In the rows, 128 means zero.
Each named turn below is shown by a few rows before and after it. Which turns, in which order, take the first row of each later pair to the second? The first pair is answered.
turn A:
[124 120 146 160 123 128 117 137 139 151 135 138 148 120 121 110 119 144
 132 135 122 150] -> [138 136 122 160 105 126 128 139 140 146 143 120 137 129 102 120 112 145
 135 118 127 128]
[129 139 113 113 115 127 119 127 139 142 157 111 108 147 108 131 127 123
 120 145 134 115] -> [122 118 118 107 132 136 109 116 134 145 142 129 112 142 117 130 130 129
 113 151 157 117]
[129 167 122 114 108 138 123 162 151 130 155 134  94 105 131 101 102 142
 120 170  51 111] -> [144 160  72  99 109 151 138 125 128 113 146 123  85 118 108 125 114 152
 114 147 119  54]
[136 144 189 165 115  93 133 129 126 134 133  87 112 144 136 130 122  76
 128  97  82 198] -> [164 151 130 151 100  99 159  99 107 121 132  62 100 162  99 154 126  85
 122  63 143 140]
turn L:
[126 116 151 153 142 113 125 122 125 124 134 142 115 126 126 143  91 135
 117 137 138 138] -> [135 126 124 139 134 127 125 129 126 127 143 145 117 120 123 140  83 147
 120 141 136 113]
[146 156 104 124 100 130 146 140 103 140 148  88 145 121 126 148 121 127
 147 102 146 110] -> [135 139 146 148 116 112 144 123 102 133 133  84 146 137 132 152 130 103
 142  95 144 151]
[140 143 113 112 130 139 120 143 129 141 145 136 150 109 139 125 131 140
 139 148 121 103] -> [139 151 129 121 125 122 136 124 135 116 145 116 140 129 126 128 144 105
 148 122 101 112]
[126 110 141 131 126 106 107 104 135 140 131 138 125 155 101 150 140 121
 152  93 155 157] -> [123 105 129 126 134 118 100 121 126 156 134 158 134 135 113 142 128 150
 149 116 172 148]
turn G:
[111 120 110 132 143 143 128 127 137 105 117 134 124 126 129 129 155 132
 126 134 120 136] -> [111 124 112 131 144 144 127 131 138 104 117 134 124 124 128 130 153 132
 125 136 114 135]
[114 125  74 105  99 122 111 158 160 160 173 170  80 108 139 129  84 188
  99 170 139 112] -> [131 138  56  96  93 131 120 153 158 155 181 157  93 103 140 139  82 180
 119 156 131  94]
[141  95 166 142 135 127 128 116 100 118 125  97 139 157 147 150 148  98
 109 124 131 132] -> [134  96 177 146 133 120 122 125 105 117 124 105 130 153 144 144 142 103
 100 141 119 143]

Between the rows of a pair lie two turns.
[ 81 142 147 183 105 107 134 154 112 161 138 147 103 159 164 137 108 158
 125 132 131 162] -> [ 98 173 116 167  75 108 159 145 126 144 157 120  89 162 137 140 110 139
 139 111 110 121] => L L
[112 141 146 129 105 122 126 100 165 130 115 135 111 149 130 125 149 110
 117 156 104 139] -> [115 160 131 136  87 124 124 129 161 137 133 131 115 144 118 120 128 129
 114 158  94 137] => L A
[102 109  96  78 128 146 146  95 170 120 122 162  98 102 137 114 151 124
 129 160 102  92] -> [ 91  84 140 104 149 130 135  87 164 120 102 167 100 116 153 119 159 105
 121 161 108 140] => L L
[156 156 103 134 111 135 146 153 117 143 144  94 151 121 127 142 108 131
 146 107 136 115] -> [135 117 142 132 152 145 116 149 119 156 114 139 172 104 166 130 117 132
 140 137 137 154] => A A
[148 163  87 172  88 145 138 157 171 149 177 119  92 122 146 125  94 155
 122 145 110 136] -> [134 133 141 205 110 123 123 148 165 145 149 128  97 134 159 126 103 131
 109 146 118 197] => L L
[152 135 176 157  65 110 163 118 135 105 132  72 124 159 102 147 124  88
 119  89 156 164] -> [140 127 193 163  67 103 148 128 140 112 130  84 110 158  97 135 121 100
  95 106 150 185] => G G
[138 142 124 131 125 130 146 105 132 118 116 111 168 153 130 149 150  83
 141  90 115 124] -> [128 128 145 130 139 127 134 108 134 123 107 127 176 140 150 140 154  82
 141 107 105 146] => A A
[111 127 151 117 131 125 114 135 146 133 141 152 112 116 133 130 123 121
 140 144  73 141] -> [127 117 100 101 133 135 128  91 127 127 126 147  99 126 115 148 138 131
 133 121 144  89] => A A
[152 134 110 125 112  99 176 172 144 145 130  94 153 149 101 214  95 120
 152  99 167  77] -> [111  91 189 131 156 104 137 194 157 167 106 150 177 120 162 180  99 116
 150 150 124 152] => A A
[157 137 117 152 133 142 125 156  83 125 155 117 184 120 180 158  93 114
 155 123 157 179] -> [142 123 137 166 143 132 109 167  90 131 141 132 166 123 178 145  87 127
 135 142 153 200] => G G
[120  92 159 122 145 116 120  97 129 150 117 119 137 133 143 125 145 134
 102 112 138 140] -> [139 127 146 127 111 108 138 107 136 139 144  84 123 149 116 133 131 130
 106  89 113 126] => A A
[134 127 147 134 135 106 143 118 133 121 135 109 120 139 136 102 132 100
 128 113  97 162] -> [130 105 146 141 152 112 129 116 117 134 120 125 124 139 147 108 131 124
 110 120 147 167] => A L
[107 127 172 120 176 138  91 117 116 145 137 151 187 100 164 131 166 113
 140 142 112 166] -> [154 177  91 117 116 130 137 105 101 122 167  91 161 134  99 166 154 113
 142  88 145  89] => A A
[154 146  71 134 141 136 147 105  81 146 112 124 143 146 104 189 128 129
 131 112 192  92] -> [115 117 126 166 161 111 117 130  95 160  89 160  99 148 104 160 121 157
  74 168 176 148] => G G
[136 135 128  93 134 139 125 115 141 119 133 137 144 134 140 130 128 108
 156 122 114  93] -> [124 113 153 108 154 136 109 124 135 129 118 155 150 132 159 129 127 115
 144 135 128 126] => L L
[102 123 140 149 146  93  89 157 106 106  97 165 131 147 128 124 103 159
 100 137 150 143] -> [122 153 111 154 111  88 111 161 106  94 117 134 120 158  98 135  92 162
 106 117 148 116] => A A
[131 148 109  94 115 149 133 117 135 121 145 120 133 128 129 133 141 117
 145 115 104 102] -> [115 126 131  95 135 153 117 113 137 131 129 144 142 119 154 122 147 114
 146 134 103 125] => A A
[120  94 138 105 153 123 108 121 133 123 106 139  86 141 102 116 146 104
  85 123 153 133] -> [120 120 151  98 133 120 111 151 155 118 133 131  90 127 108 103 133  88
 105 132  82 141] => A G
[167 142 126 154 131 156 134 149 130 136 144 112 143 139  96 146 149 138
 152 143 131 121] -> [163 134 117 148 137 157 132 130 131 136 135 115 144 142  96 150 161 127
 156 137 148 112] => A L
[130 161 117 130 149 125 121 155 104 139 104 166 147 161 108 116 145 157
 149 144 142 108] -> [130 162 141 145 146 109 132 137 113 121  99 145 136 184  98 122 160 121
 153 127 126 126] => L L
[132 125 162 121 124 112 104 140 105 174 138 143 152 107 110 126 122 130
 144 136 126 143] -> [141 139 156 128 107 102 120 142 107 162 152 119 140 122  92 130 119 119
 146 116 118 138] => A L
[147 134 102 119 122 124 141 157 143 134 128 118 145 126 127 149 111 103
 157 119 124 119] -> [132 113 120 113 147 126 126 151 139 140 109 141 153 117 150 145 119 103
 157 132 131 135] => A A
[151 104 124 129 143 145 122 124 117 131 103 137 154 124 126 137 139 144
 138 116 151 118] -> [149 124 125 124 128 152 120 151 133 136 126 137 153 109 126 126 127 150
 149 128 106 115] => A L
[121 112 149 131 142 129 148 108 121 117 125 138 139 123 140 137 151 108
 128 120 148 158] -> [138 137 137 136 114 123 162 115 123 108 144 114 130 134 119 141 139 107
 132 105 135 145] => A A
[137  99 135 126 155 145 167  64 127  91 114 111 154 129 132 127 134  93
 157 108 142 135] -> [110  84 167 145 164 131 147  78 134 100  98 132 125 130 133 110 129 113
 120 143 136 171] => G G
[159 141 120 137 121 133 116 173 105 158 163 110 147 129 111 135 107 184
 128 123 155 136] -> [140 122 142 135 144 141 105 173 105 166 148 133 155 118 131 128 111 186
 125 140 157 155] => A A
[108 140 127  99 122 139 120 129 149 176 133 155 113  69 126  96 127 175
 123 177 140 103] -> [126 150 101  85 115 152 135 119 144 173 147 137 133  68 125 106 132 159
 147 153 149  79] => G G
[ 97  93 127 107 172 155 127 117  77 150 105 117 163 149 155 123 130 136
  99 116 218 162] -> [ 81 103 133  81 174 174 116 145 106 167 120 143 177 111 184  99 120 144
 116 152 160 156] => L A
[162  99 144 112 144 122 121  81  87 100 131  93 138 128 117 148 160  98
 135  91 161 115] -> [148  86 131 107 154 134  96 109  80 131 123 134 129 104 127 132 141 164
 108 138 189 113] => G L
[122 111 149 159 148 119 116 164 112 133 132 154 143 135 143 139 120 150
 120 145 153 144] -> [141 136 119 160 124 118 137 161 109 123 150 124 134 151 111 148 114 152
 120 121 158 112] => A A
[118 127 130 116 140 136 110 104 151 118 112 167 102 117 133 100 122 115
 130 143 120 155] -> [125 148 111 101 126 140 122 101 157 109 121 156  93 120 117 103 123 111
 139 135 107 129] => L L
[126 101 141 118 154 135 122  78 135  96  83 156 120 128 125 117 157  86
 142 132 147 124] -> [117 126 163 128 138 133 108 144 152 113 115 163 129 100 141  91 125 106
 146 164  75 153] => L A
[140 124  91 100  99 101 137  80 131 110 103 131  80 149  99 122 160 137
 112 139 130  65] -> [123 108 149 124 116  80 122  85 137 108  81 139  73 157 108 110 165 118
  99 155 105 128] => L G
